One turning vector, and how many steps it has turned
The counts run from 0 to 183.
[154 127 133 160  87 148  75 105 180 153 100 153  90 107 126 147 175 162
  93 110 101 141 140 121 139  96  79 124  91 115  80 118 126 148 134 133
 169 116 111  95 113 166 118 144 148  96 144 151 123 104 109 138 141 117
 150] -> 162
[157 159 142 153 106 146  98 159 140 124 114 179 119  99 131 136 149 160
 121 108 134 107 129 128 127 102 109 113 115 144 111 100 147 186 132 132
 163  97 118  88 115 187 118 177 119 111 205 125 151 144 116 109 112  89
 156] -> 115
[191 146 135 118  82 120  95 128 177 151  88 156 120 121 124 144 169 127
 161 104 140 132 126 122 145  86 105 110  94 117 108 117 130 156  76 138
 148 112  91 128 114 150 112 138 116 111 177 178 119 130 158 125 101 135
 147] -> 139
[189 159 128 150 114 122  73 122 179 138 102 171  99  98 139 138 169 137
 142  97 150 119 134 152 134 117 114 115 111 114 104  89 112 163 111 120
 131  92  94 126 127 154 110 133 125  90 199 149 122 105 153 114 107  93
 163] -> 141
[148 122 152 144  69 149  90 124 159 163 101 158 105 114 109 163 169 150
 124  98 101 119 128 112 137  88 101 134 110 106  86 122 129 166  90 139
 180 112  93  94  94 161 113 177 134 128 141 133 122 141 105 136 133 129
 167] -> 165
[183 154 125 129  90 127  94 132 149 121 138 170 105  98 144 151 165 128
 116  87  90 148 107 111 150  82 101 129  96 125 105 102 147 168 103 124
 168 125  99  86 116 167 116 158 156 119 170 161 147 111 110 133 106 122
 177] -> 151
[153 131 154 139  74 145 101 130 142 161 103 144 108 115 109 163 170 164
 127  98 105 116 119 104 135  93  97 128 108 102  88 118 131 162  92 145
 178 111  98  89  96 166 110 187 127 131 148 134 118 137 111 134 111 125
 161] -> 95
[184 161 125 125 105 126  89 124 190 135 101 164 121 116 136 135 171 130
 162  94 154 115 109 138 133  68 108 114  99 101 102 124 119 150  87 133
 150  94  99 122  92 150 114 137 115 126 185 163 145 133 165 118 105 121
 138] -> 138
[170 132 123 166 107 140  84  96 188 116  89 175  99 120 115 121 172 146
  99 103 140 113 128 144 127 101 114 133 123  92  73 112 128 154 125 135
 152  99 109 108 117 155  97 158 131  96 157 143 102 104 133 119 150  93
 167] -> 90
[187 163 130 131  89 119  74 126 163 159 103 156 102 108 133 148 175 138
 152 104 135 136 143 137 144 102  96 112  87 138 105  93 123 157  95 123
 137 114  87 121 133 154 115 139 127  93 194 164 114 109 151 120 100 122
 157] -> 140
[170 122 155 157  77 162  65 123 164 162 108 153 112 105 147 149 165 151
 130 113  94 148 138 125 151  95  79 110  97 132  94 114 128 156 114 136
 156 117  94 109 100 159 116 164 145 130 155 146 125 133 101 133 124 113
 141] -> 147
[136 176 113 140 109 148  97 135 163 138  95 165 111 113 122 130 178 149
 139 121 141 100 150 154 126  93  88 122  93 131  69 111 153 160 118 130
 147  94 109  94 130 175  94 146 112 102 193 139 124 126 144 109 146 121
 145] -> 174
[155 139 132 135  90 123 119 136 162 120 110 181 124 107 106 160 145 137
 120  84 127 105 102 105 138  94 126 145 130  95 101 121 149 183  99 146
 175 102 109  90 103 180  98 178 132 123 167 148 127 132 113 120 116 107
 179] -> 168
[188 122 152 143  70 154  83 147 152 123 106 177 125 115 146 140 150 137
 125 114 111 143 126 113 156  86 112  97 107 163 118 112 148 170 111 143
 160 118 101 113 109 172 131 176 132 123 174 154 131 149 102 117 118 111
 163] -> 132
[171 138 145 140  95 139 124 140 156 115 106 179 142 112 106 131 132 138
 127  95 138 112 111 116 138 100 116 120 119 104  92 105 164 198 103 149
 163 113 104  92 114 180  97 184 113 122 174 160 112 130 114 115 110  99
 159] -> 28
[160 131 116 169 110 137  78 101 199 125  90 178 107 104 120 129 160 138
 106 105 146 113 133 150 135 108 110 133 119  89  77 112 128 166 134 130
 146  94 111 108 114 162  99 143 135  90 167 149 107 102 131 115 143  94
 161] -> 160
[155 142 117 148  88 133  86 122 162 129  80 165  75 113 111 140 176 152
  89 127 120 116 150 129 135  95 110 126  96 139  80 110 140 150 127 133
 163 110 116  93 135 170 125 137 128  70 173 143 122 110 137 119 151 126
 171] -> 177
[158 140 151 144  87 154  96 161 140 155 107 169 130  95 126 145 145 150
 133 116 110 121 139 120 146  97  96 108  94 155 109 103 151 185 116 141
 168 118 105  87 117 190 126 170 125 115 191 141 135 150  96 117 120 120
 148] -> 44
[180 135 131 166 113 138  60 107 178 154 103 154  99  86 148 142 168 160
 108 104 117 147 129 130 151 122  81 108  92 124 107 105 118 146 142 132
 148 104 110 116 123 164 116 135 147  90 169 153 123 103 116 127 109  89
 139] -> 144
[144 144 140 158 104 140  88 141 158 154  91 154  96 110 115 160 173 176
 135 100 131  81 123 129 122  97 116 128 129 101 105 132 106 151 109 136
 175  87 114 103  87 165 111 176 111 121 174 110 138 148 131 125 114  95
 152] -> 182
[163 109 146 158 100 125  94 119 185 150  75 161 106 101  94 150 145 166
 102  98 145 104 116 103 137 111 122 126 122  85 104 125 109 166 112 150
 187 100 114 107  96 169 130 146 117  83 154 147 126 128 124 125 113  97
 160] -> 39
[158 161 141 153 120 146 109 148 145 126 119 167 130 103 121 140 152 150
 137  94 131  99 114 135 122 106 108 124 121 103  92  94 145 194 106 128
 162 100 107  86 106 171  95 189 117 130 187 138 135 128 117 121 107  84
 152] -> 27
[146 135 148 165 113 153  94 147 173 156  98 162 131  95 118 145 145 168
 136  99 136  91 121 130 127 110 100 115 119 103 107 131 113 171 121 141
 174  94 119 103  82 179 115 174 113 124 180 122 144 157 116 121 112  93
 128] -> 42
[151 146 109 161 114 132  81 119 180 119  85 168  77 114 114 132 177 161
  89 109 140  97 133 135 128  96 119 131 113 110  85 124 114 145 133 131
 170  93 127 101 113 167 124 142 126  76 169 129 138 114 141 122 150 105
 163] -> 178
[168 165 143 146  97 148  84 133 137 138 127 152  94 115 157 147 190 163
 139  96 104 122 108 128 121  84  88 122 110 115  92 111 123 150 109 118
 163 106  98  97  92 156 111 187 131 146 172 122 149 132 125 131 105 101
 157] -> 8
[162 155 143 150  92 155  70 129 146 140 130 160  96 113 163 146 183 146
 136  94 100 125 120 139 127  84  86 123 111 126  94 111 117 151 114 115
 161 106  92  98  95 154 103 177 145 147 170 126 146 131 110 132 121 102
 161] -> 78
[161 130 125 135  72 133  92 122 172 130  73 170 102 125  93 135 166 139
 104 121 137 114 152 126 147  89 114 125 105 130  77 118 154 154 111 152
 156 112 104 104 136 175 116 144 118  86 162 160  94 123 135 114 155 129
 171] -> 176
[164 168 114 139 118 145 102 143 176 104  98 166 109 115 140 116 160 153
 119 110 141 109 121 137 134  66  99 100  85 126  91 131 141 152 127 138
 165  95 134  94 105 178 126 138 115 111 192 150 170 141 152 109 126 116
 122] -> 119
[166 140 134 138  83 141  97 109 179 138  80 163 130 126 103 128 167 133
 145 107 146 119 138 143 139  89  90 120 108 101  73 117 149 161 106 142
 136  99  93 123 128 158  82 155 113 120 160 171  84 118 143 111 131 115
 146] -> 87
[170 172 127 130 100 133  80 144 158 140  92 152  83 116 128 130 184 148
 139 121 137 116 149 137 132  82 110 107  85 146  94 105 120 155  98 122
 160 113 101 107 118 162 134 132 114  88 198 141 143 131 166 117 119 132
 156] -> 122
[185 154 125 116  91 124  99 132 165 127 114 158 108 107 150 137 168 138
 124 100 112 146 106 104 155  61  91 101  76 136 107 125 138 146 104 134
 163 118 106  99 108 164 134 133 134 113 172 176 155 127 142 124 105 135
 135] -> 136
[178 138 140 147  78 153  78 115 158 141  87 150  99 133 112 127 178 150
 121 126 119 135 160 133 133  98  89 115  92 127  69  94 144 157 112 135
 145 124  86 109 134 151 112 154 121  94 162 160  93 107 136 121 135 127
 161] -> 18
[176 132 126 167 100 140  61 104 174 139 106 165  94  96 154 142 176 163
 102 112 107 141 133 131 150 108  87 114  99 129 103 115 126 139 149 131
 143  98 117 114 115 159 109 142 149  99 165 147 122 103 117 126 126  89
 147] -> 74
